Turns, then the turns between two rows, first turn first; the first pair answered:
J356 (before |-> after):
[ -3   2   0  -3  -7  -2  -7  -1   0  -4   6  -1   3   8  -4  -2  -5   0
  -4   5   0   3 -12  -9   0   2  -2  11] |-> [ -3  -2   0  -2 -11  -3  -8   3  -3  -5   2  -5   1   8  -4  -1  -1   1
  -4   2   3   3 -11  -5   0   4   2  14]
[ 16   5   4   0 -12  -7  -6  12 -17  -7   1  -4   2   1  10  -4  -6  -1
  -6  -8  -3  -3 -14  -7  -1  13  -4  12] |-> [ 17   6   6   0 -10  -7  -5  16 -19  -4   0  -4   3  -5  15  -4  -3  -2
  -2  -8  -2  -4 -12  -1   0  13  -4  12]
[  8  -5   6  -1 -14 -19 -14  32 -21  -9 -12 -19  -8  -1 -12  16   1  23
  10  -8  -6 -19   4  18 -10   7  13   6] |-> [ 14   1   4  -3   4 -18 -10  35 -18  -3 -12 -16  -3 -16  -7  14   2  21
  13  -5 -11 -21  12  23  -8   0   1   4]
J357 (before |-> after):
[ 11  19   6 -22  26   4   4   3   4   3  -4   6   2  -2   1   2 -13   4
   0  11  -6   3   4  -1  -1   1 -18   7] |-> [ 10  18   5 -23  12   9  -3  -5   7   0   0   6   0  11  -4   2 -20   6
  -5  11  -6   6  -6 -17  -5   7 -14   7]
[ -7 -12 -10  -9  -7   5   7 -14   1  -3   1   4 -10   1  -8   0   5  -7
   7  -1  -3  -9   9   2  12  -5   1  -1] |-> [ -1 -15  -7  -6 -22   2  -1  -5 -12 -10  -1  -3  -8  12  -3   2  -1   1
   4  -8  -1  -5  -2  -1   4   7   3   2]
[ -1  12  19 -14 -25 -10   2 -19   0 -10  13   2 -15  36 -14 -15   9   5
 -13  -7   5  13   6 -20 -10  19   4   9] |-> [ 18   9  26  -7  -3 -25   5  17 -21  -7  -5 -14  -5  -1  11  -3  16   9
  -2 -21   8   5  25  20 -12  23  -4   9]
[ -2  12   3  -2  -6   1   2   5  19   8   1   8   3   6   3   6  -9  11
  -5  -2  -3  13 -15  -7  10   3  -3  -6] |-> [  5  11   7  -1  -1  -3   2  19  10   7  -4   4   8  -4  12   8  -7  12
  -3  -8   0  10 -12   2   9   6  -5  -5]
J540 (before |-> after):
[  4 -11   8  -9 -13   7  10  -2   9 -14 -11 -11  -8   7  11   4  -1 -10
  22  13   4   7   0  10  11  -4  20   3] |-> [  7 -10   7  -8  -8   4  14  -2   9 -12 -11  -8  -7   2  12   4   0 -12
  21  14   1   5   4  13  12  -6  16   2]
[ 13 -14  -7 -12  -9 -10  -7   4 -12 -16 -21 -21 -11  -1  -3  11   6   3
  -6 -28  31   7 -24  16 -18  -7 -12  11] |-> [ -2 -18 -10 -14 -19  -3  -3 -16  -1 -17 -18 -13 -16   9 -19   7  11  -1
  -8 -19  33   8 -25   8 -14  -8  -2  10]
[-13  11  -2 -12  -2  -5   7 -25 -13  10  10  11  -8   5 -33  -5   3  -2
 -11   1   6 -14   5  -1  11  -8  23   6] |-> [ -4  16  -3 -13  20 -11  12 -14 -14  15   6  12  -1 -19 -19  -4   5  -3
  -5   2   5 -19  14  14  13 -12  11   4]
J681 (before |-> after):
[  4   5  -4  -2  10   1   4  -3   2  10  12   2   3  -5   2  -4  -7  -5
  -4   6  -7   6  -1 -11  -2  -7 -11  -2] |-> [ -6  -2  -2  -4   9   2  11  -9   3   6   6   6  -5  -7  -2  -5   6  -8
   0   3  -3   3   7   0   4 -10  -5  -5]
[ 13 -14  14   0 -41 -11 -22  22 -21 -12  -6 -15   6  -8   5   2 -16  12
  -5   3  14   9  -3  19 -14   8   3 -26] |-> [ 19 -12  14  -3 -23 -11 -20  27 -20  -5 -11 -15   9 -22  12   4 -16  11
   0   3  10   8   5  30 -11   4  -4 -29]
[  2   8  -1   5  -5   1 -11 -30  16 -14   9  -3   2  13   8  -1  -6  -8
  -5  20  11   1  -8 -13   4 -21  -2   9] |-> [  7  13   0   3  10   1  -6 -23  15  -8   9  -5  10  -3  17  -2  -5  -8
  -2  20  10  -3   1  -5   6 -28 -13  10]

Between the rows of a pair lie two turns.
[  5   8   0  -3  12  10   4 -13  21   9  13   8   4   2   0   0 -13  -3
   2  11   0  -3  -3 -12   5 -10 -10   4] |-> [  8  -3   7   1 -17   5  -7   0   3  -5   5  -2   1  20   0   5 -16   5
  -2   0   5   2 -17 -14  -3   8   4   8]  J681 then J357
[-19  -4  -2   3 -11   0  -1  -5   5   1  -8   1 -12  13 -23  -5  12  -1
  -2  -3   4   2  -5  -1  -3  -4  12  -3] |-> [  0   3   0   6  -8  -9 -10  20  -9  -2 -11 -13   1   8  -4   1   0   9
  -2 -10   0   5 -11   2 -15   7   1   1]  J357 then J681
[ 10  20  -7  -5  22  20   6 -10  22   6  16  16   7 -13  10   7  -9   7
  10   1   0   2  -4 -20   6 -15 -31   4] |-> [ 22  11  -1   4  -6   9 -10  16  -8  -8   7  -2  11   1  21  15 -21  24
   5 -14   7   4 -22 -18  -9   9 -21   9]  J356 then J357
[ -5   2  -1  -5   4   8   4 -15  13   5  13   0  -4   7 -16  -2  -2  -2
  -7  17  -3   2   1 -21   1 -10   0  -4] |-> [ -3   1   1  -6  16   6   7 -11  12   7  11  -1  -1  -5 -10  -1   2  -3
  -2  16  -2  -3  10 -11   4 -16  -3  -5]  J681 then J681
[-18 -11  -3 -10   2  -1   9 -16  -5   5   5   3 -14   4 -16  -9   2   1
  -7   5   9  -9   9   1   0   5  19 -10] |-> [ 10   9  -7  -9  25  -3   5   2 -10  14  10  -3   5 -18   3  -5 -17   3
  -5   6  -1  -8   5  -3  -7   0  -7  -8]  J681 then J681
[-16  -8   2  -2 -12  11   5 -21   7  -6   1  15 -14  13 -23 -14   6  -4
  -7   1   2   1  -7  -5  -2  -4  14  -2] |-> [ -4  -3   3   4 -22   4  -3  -9  -4 -11   3   7  -7  22 -18  -8  -6   0
 -10  -6   4   3 -20 -12 -11   5  13   1]  J540 then J357
[-10  -8  -1  -1   8  -7  11  -7  -3   1  -5   1  -8 -14   2   2  13  -3
   3   1   2  -6  12  17   9  -7   3  -2] |-> [  8  10  -2  -2  -4  -3  -6  -9  -2   2  10  -3   2   6   4  -1 -18   1
  -7   5  -6   4 -12 -19  -3   0  -9   3]  J357 then J681
[ -3   0  12   4 -11  -3  -1  13 -16  -8 -14 -12 -12   2   7   4  -4  -1
   2   1   2   8   1  20  -3  -6  11   0] |-> [-16   1   9  -1 -19   7   1  -9  -1  -6  -5  -2 -17  16  -8  -1  -3  -4
  -2  10   2  10  -7   3   1 -10  13  -1]  J357 then J357
[-20 -16  -6  -5  -2  -1   5 -17  10  -8  -6   4 -17   8 -17  -3  32   3
  -9 -11  12  -3  14   3   9   9   9  -4] |-> [-10   4 -14  -7   1   6  -1 -27  23  -1  10  10  -8  16 -19  -7  10   2
 -14  -1   2   3  -4 -29   5   2  -7  -1]  J681 then J540
[  9  -1 -14  17  -4  -5   4  15   0   1 -16 -11  16  -4  21  -5   7  -2
  -1  -3   7 -18   6  16   8 -11 -22 -12] |-> [-11 -13 -16  14 -22   2   8  -6   7  -4 -17  -2   2  13   4  -8  19  -5
  -3  -3  12 -18   5  13  12 -11  -5 -16]  J681 then J357
[ 14   5  -8  -1  24  -1  18 -15   4   8   0  31 -11 -21  -5   2  12 -14
  -1  17 -16   4   2  -1  14 -18   9 -19] |-> [ 29  10  -9   2  31  -7  13   0  -4  11   1  23  -1 -28   7   7   0  -9
  -3  14 -17   4  -1  -2  10 -14   0 -19]  J356 then J540
[ 12   0  10  -6  -8  -9 -13  28  -2  -8 -11 -14   5   3   8   6   6   2
   9 -21   7   0  -9  11  -1  18   0   3] |-> [ -7   3   2 -13 -19   5 -10 -10  24  -4   5   6  -2  23 -18  -3   3  -6
   2  -7   4   5 -15 -16   5   6   3   0]  J357 then J357
[ 19  -3   6   6 -17 -16 -14  38 -24 -16 -17 -19  10   2  30   9 -13   7
   1 -13   7   7 -10  11 -11  13  -3  -3] |-> [ -6 -23   9   5 -28 -14  -4  24 -18 -22 -22 -13  -8   9  15   4  13   2
   5 -15  15   1   0  29  -1  10  21  -6]  J681 then J681
[  5 -12  -3  -8 -27 -17  -4  13  -8 -10 -21   8 -10  14   7  12 -11  -3
  -7 -14 -10  -5 -20   3  10  25  29  13] |-> [ 14  -8  -1  -7 -14 -22  -3  25 -14  -9 -22   3  -4   1  18  14 -13  -1
  -3 -15 -11 -10 -14  11   8  22  21  13]  J356 then J681
[-24 -20   1  -5   0   9  22 -37  14  12  -2   9 -18   2 -28   2  19 -16
   5   0   2  -6   9   6  13  -6  15   7] |-> [ -4 -27  13   5 -21  -9   5   6 -25  -7 -20 -16  -9   6  -2  15   9   2
   4 -22  10  -5  -1  22  -5  22  21  13]  J357 then J356
[-16 -14   3   5 -16   4   8 -21  13  -1   5   2   5  13 -19  -3  -2  -7
  -2   1  -6   3   0  -5  14   1   4  -1] |-> [  3  -2   0   4  16   2  11  -5  12  10   6   0  19 -14  -3  -3  -8  -8
   5   5 -13  -1  10   5  15  -8 -19  -3]  J681 then J681
[-15  -6  10  -1  -7   9   4 -16  -3  -6  11   7  -1  17 -11  -7   8  -1
  -4   2  -6  -1   4 -10  10  -6   9  -4] |-> [  2   5   6  -1  23   6   7  -1  -4   3  11   4  10 -10   5  -2   3  -2
   1   5 -11  -4  14  -2  10 -14 -10  -5]  J681 then J681
[  7  13 -23 -21  -3   9  -2 -20  11  18  23  22   9  12 -12  -9 -16  -6
  -2  13  -7 -10 -12 -21  11  -6 -20   5] |-> [ 22  14 -19 -16 -15  -1 -15   3  -9  11  17   4  18  17   2   1 -31   4
  -4   1  -3  -8 -25 -22   0   9 -20   8]  J540 then J357
[ 23   6 -20  12 -15   6 -11  -3   4  13  12  -1  -5   4  12   1  -8  10
 -10  -5 -18  11 -15 -36 -18   3 -22  11] |-> [  0  -3 -19  10 -23  12  -2 -26  15   9  12  12 -19  16  -8  -4   6   2
  -9  -2 -12   9 -10 -39 -10  -2  -7   8]  J356 then J540
[ 23  15  -4 -10  21  17 -10 -13  11  20  13   2   9 -17  -2  -7 -17   6
   0   0   3   0  -4  -1   3 -23 -12   8] |-> [ 31  13   1  -5  -2  11 -24   2  -7   9   9 -12  10  -4   6  -1 -26  16
  -5  -9   8   5 -19  -3  -8  -7  -6  12]  J356 then J357
[ -1   6 -12  -1   4  -7  -1  13  -5   2  -8  -7   4 -11  16   9 -12   9
  -3  -2   8   8   7  -7  -4   2  -4  -5] |-> [-13   5 -14  -3   4   2   3 -11   9   6   0   5  -2  -4   3   2  -7   3
  -5   6   4  11   7 -18   1  -9  -3  -8]  J357 then J356
[ -9   0  -4  -7   7   6  10 -15   5  -1   5   4   0  -2  -4  -5   9  -7
  -1   7  -1  -4   9   1   3  -5   1  -4] |-> [  4  -1   0  -3  -6  -3  -2   8 -15 -10   0 -12   7   2  11   3  -2   3
  -4  -5  -1   1  -2   0  -8  10   2  -1]  J681 then J357
[ -4  -7 -16  -9   3   1 -11   2   0  -3 -14  -3 -14   1  10 -10  17  25
   1  -4  -8 -12  12   1  19  16  14 -13] |-> [  3  -3 -16  -8  -4   1 -18   9  -5  -4 -14  -8 -10   7  11  -8   8  30
  -3  -5  -9  -8   5  -5  15  21  10 -10]  J681 then J356
[ -1 -18  -1  -9   7  -9   0   0 -10  -5 -11 -14 -13   1  15  -8   8  -7
  16  -2   1   4  -5  26 -11   3   2 -19] |-> [  5 -12  -1  -7   4 -12  -8   6 -13  -7 -11 -19  -7   3  19  -7   1  -4
  13  -4  -3   7 -12  18 -17   7  -3 -16]  J356 then J540
[  1   0   4  -2 -24  -1  -8  -9   0  -5   4  -9  -2  26  -7   1 -17   6
  -6  -7   2   4 -17 -22 -10   5   1   5] |-> [ 19  18   0  -3  13  -2  -3   1   4   7   5  -9  12  -4  10   3 -23   4
  -1  -2  -9   3  -7 -18  -7  -6 -24   4]  J681 then J356
[ 25   1   3   1  15 -16  -8  34 -29   3 -13 -16   9 -21  27  10  -2  12
   1  -9   0  -3  11  25  -4  15   2   9] |-> [-16   2  -9 -11  -3  13   3 -41  22  10  14  22 -14  16 -23 -10   4  -5
  -6  17  -2   4   4 -21  16 -10  11   4]  J357 then J681
[ 11  12   2  14   8  15   1  -4  15   8  12  -5   7  -5  -7  -4  -3   2
   8   6   4  -5  -3 -18  -1  -7 -13   3] |-> [ -2   1   3  11   7  16   5 -14  19   7   9  -1  -2  -6 -17  -4  10  -2
   7   7   8  -9   2 -10   4  -9  -5  -1]  J681 then J356
[  0   7   6  -7  -2   5   3  -3  15  14   2  13  -7 -16   0  -6  10  -5
   4   7   4   3  13  -4  10 -16   0  -6] |-> [ 15   3  11  -3 -10  -5  -4  23  -5   5  -6   0  -2 -15  17   2   3   5
   2  -6   6   2   8   4   0  -3   1   0]  J357 then J357
[  5  -3   2   3  36  21  19   2  18   8   6   8  -6 -13   0  -3  16  -1
  10   6  -4 -11  25  25  10 -30  -6 -11] |-> [-10  -8  -1   2   2  31  11 -25  29  -1  17  17 -17  24 -23  -8   8  -2
   1   9  -1  -3   5  -8   8 -23  11 -13]  J356 then J681
[ -1 -14   3   2 -11  -6   4  13  -9  -7 -11  -4  -5   1   3   4  10  -1
   3  -3   6  -6   6  18  -1   4  12   2] |-> [ 15  -1   1   2  -2  -5  -5  22 -10  -2  -6  -8   6  -4  13   5  -6   2
   2  -1  -1  -1  -2   7  -6   7  -7   1]  J681 then J681
[ -4   0   3  -9  -1   4  -2  -9   8  -7  -9  -1 -14   7 -18   6   5  -9
   4   6   8   2  11   2   0 -10   2  -2] |-> [ 15   6   4  -7   3  -2 -10  13  -5  -5 -13 -12  -2  -1  -2  14  -9  -3
   2   1   6   5   7   3 -10  -2  -8  -1]  J681 then J357
[ -2   2  -8  -3  31   0  16  -8   7   6  -6  11  -3 -26   1  -2  13  -3
  10   7  -1  -4  19  19  13 -14  -4  -7] |-> [-16  -5  -6  -5  17   1  18 -20  12   1  -3  15 -11 -14 -11  -4  20  -3
   6   8   2  -4  18  15  16 -14   7  -8]  J681 then J540
[ 10   7   1   9  11  -6  10   3   9  -5 -11  -2 -14  -7  16   4  10  -1
  14  16   5  -9   5   4  19 -16  -3   6] |-> [ 15  16  -2   8   5  -1  -1   0  14  -3  -1  -3  -9   5  15   2  -3   2
   8  24   2  -5 -10 -18  13 -13  -8   8]  J357 then J681
[-20 -34  -6  -4  32  11   3   0  19  12   8  -8  -4  12   5  -1  20  -9
  -6   5  11 -12   4  17  -5  -1 -11   0] |-> [-20 -29  -9  -6  22  16  -1 -10  27  12  16  -4  -4  26  -2  -4  12  -9
 -10   8   8  -8  -9  -3  -6  -3 -12   0]  J540 then J357
[ -6   7  -6  -3  12   9  10 -27  13   7  16  14   6  14  -4 -14  -6 -10
  -5  16  -1   3  -4 -22   6  -9  -6  -6] |-> [  9  -6   5   8  -8 -11  -5  20 -28  -9  -5 -15   9  12  20  -1  -9   7
  -3  -9   8   2  -9   1 -12  19   4   2]  J356 then J357
[ -5 -14   5   0  -5  -7   8   4  -4  -4  -8  -3 -11  -6   4  -2  19   2
   1 -15   6  -6  11  23   4   7  14   0] |-> [  3 -10   3   4 -18 -10  -2  11 -13 -10  -7 -11  -5   5   8   3   5   9
  -2 -19   5  -3  -2  12  -5  19  13   1]  J681 then J356
[-13  -5   1  -6 -10   4  -3 -14  -3 -11  -6   3  -2  13 -17  -4   4  -3
   5  -1  14  -1  -1   2  -1  10  13  -3] |-> [  1  -2   2  -6   7  -2  -2   5 -14  -7 -13  -3   3 -10  -3   0   9   0
  11  -8  11  -6  10  21   0  11   3  -5]  J357 then J356
[  3   4  -2   4   9   1   5   8   1   7   4  -1   3  -8   6   2   2  -1
  15 -10  -7   1   0   7  -8   6  -7   1] |-> [  2   3  -1   4  -5   0  -2   4  -1   2   5  -1   2   7   1   0  -4   1
  12 -12  -6   6  -9  -6 -12  11  -3   4]  J357 then J357
[ -8  -9  -3  -4 -29   1  15  -3  -8  -9  -8  -7  -2  19  -3  -9  11   1
  -1  -5   0  -7   2 -14  -5  -1   9  -3] |-> [ -4  -4  -6  -3   2  -1  27   0  -4   0 -13  -2   2 -10   5  -8  20  -3
   5  -1  -5 -12  19   4   2 -15  -5  -4]  J540 then J540
[ -3  -9  -4   1 -14 -10   4   8  -7  -9 -10  -5  -6   2  -4  -4   3  -4
  -1  -9   7   0   1   9  -1  10   8   0] |-> [  2  -6  -6  -2   8  -9   8  10  -2  -2  -9  -3   1 -13   3  -4   6  -6
   2  -5   2  -2  11  17  -1   0  -2  -1]  J356 then J356
[ -4 -12  10  -1 -26  -4 -16  10 -23 -11  -7  -9  -6  20  -3   0  -7  12
  -6 -10   7   4 -13   5  -6  20  13   2] |-> [ 13  15   2  -3  -5   3 -20   3  -6   4   9  -4   7  13   0  -4 -29   9
 -10   3  -5  10 -21 -23  -7   8 -15   2]  J540 then J681
[ -5  -4  -4   1  -8 -15   0  19 -10 -15 -18  -5  -7  13   4   1   8  15
   0  -5   4  -2   1   5  -8   9   2   0] |-> [ -9  -2  -5  -1 -16 -11   0   6  -4 -15 -12  -3  -9  24  -4  -2   6  12
  -4   0   1   0  -3 -10  -6   6   6   1]  J681 then J540
[-12  13  -7   7  -1   0   6  -9  24   7  -7   2   6  22   0 -10   3  -1
   1  14   0   5  -5  -9  -1   3   5   0] |-> [  4  17  -5  12   2  -5   0   8  13   7 -11  -8  14  19  13  -5  -8   7
   3   9  -3   7  -9 -10  -6   8  -2   3]  J681 then J357
[-14  -9  -2   2  -5   2  11  -6   6  -6   2   1  -9   7  -5  -3  12 -11
  -3   4   4  -5  -3   4   6  -3   2  -5] |-> [ -9  -2  -2   1   9   1  13  -2   8   0   4   2  -4  -6   1  -4   8 -14
  -1   6   1  -7   2   8   8  -7 -10  -4]  J540 then J356
[ 15  19   1 -15   8 -12 -10  22  -1  13   3 -21  12  -3  20   3  -4  14
  -5  15   5  -4   2  10 -13   6 -33   0] |-> [ 10  18   2 -17 -14  -5 -18   8   2   5   9 -20   8  23   7   1 -13  14
 -12  19   7   2 -13 -12 -17   8 -24  -1]  J356 then J540
[ 14   1  -2 -10   8  -8  -4  13  -4   9  -2   4   7   3  12   3 -17   5
   0   5  -1  -2  -9  -7  -6   6 -12   0] |-> [ -7 -12   0 -17  10  -5  12  -4   6  10  -4  15  -5  -2  -3  -1   9  -3
   6   8   4  -7   6   8   6  -4   1  -2]  J357 then J681
[ -3   9   6   1  26  -1   3   7  21   7  -1   0  10 -15   8  -6   0   7
   1   4  -6   6   4  -8   7  -3 -15   3] |-> [ -8   2   5   2  -9   1 -11   2  14  -3   2  -3   3  15  -2  -6  -7  11
  -8   1  -1  12 -16 -28   1   7   0   6]  J357 then J356
[-13   7  -4  -6  23   8  13 -18  14  16   6  13  -4 -12  -5  -9   9  -9
   2  10  -8   0  15   9   9 -15  -3  -8] |-> [-19  -6  -1  -4 -18   9   3 -22   5  -1   4   8 -14  23 -16  -8   8  -2
  -5   3   1   4  -1  -5   0   2  20  -4]  J681 then J356
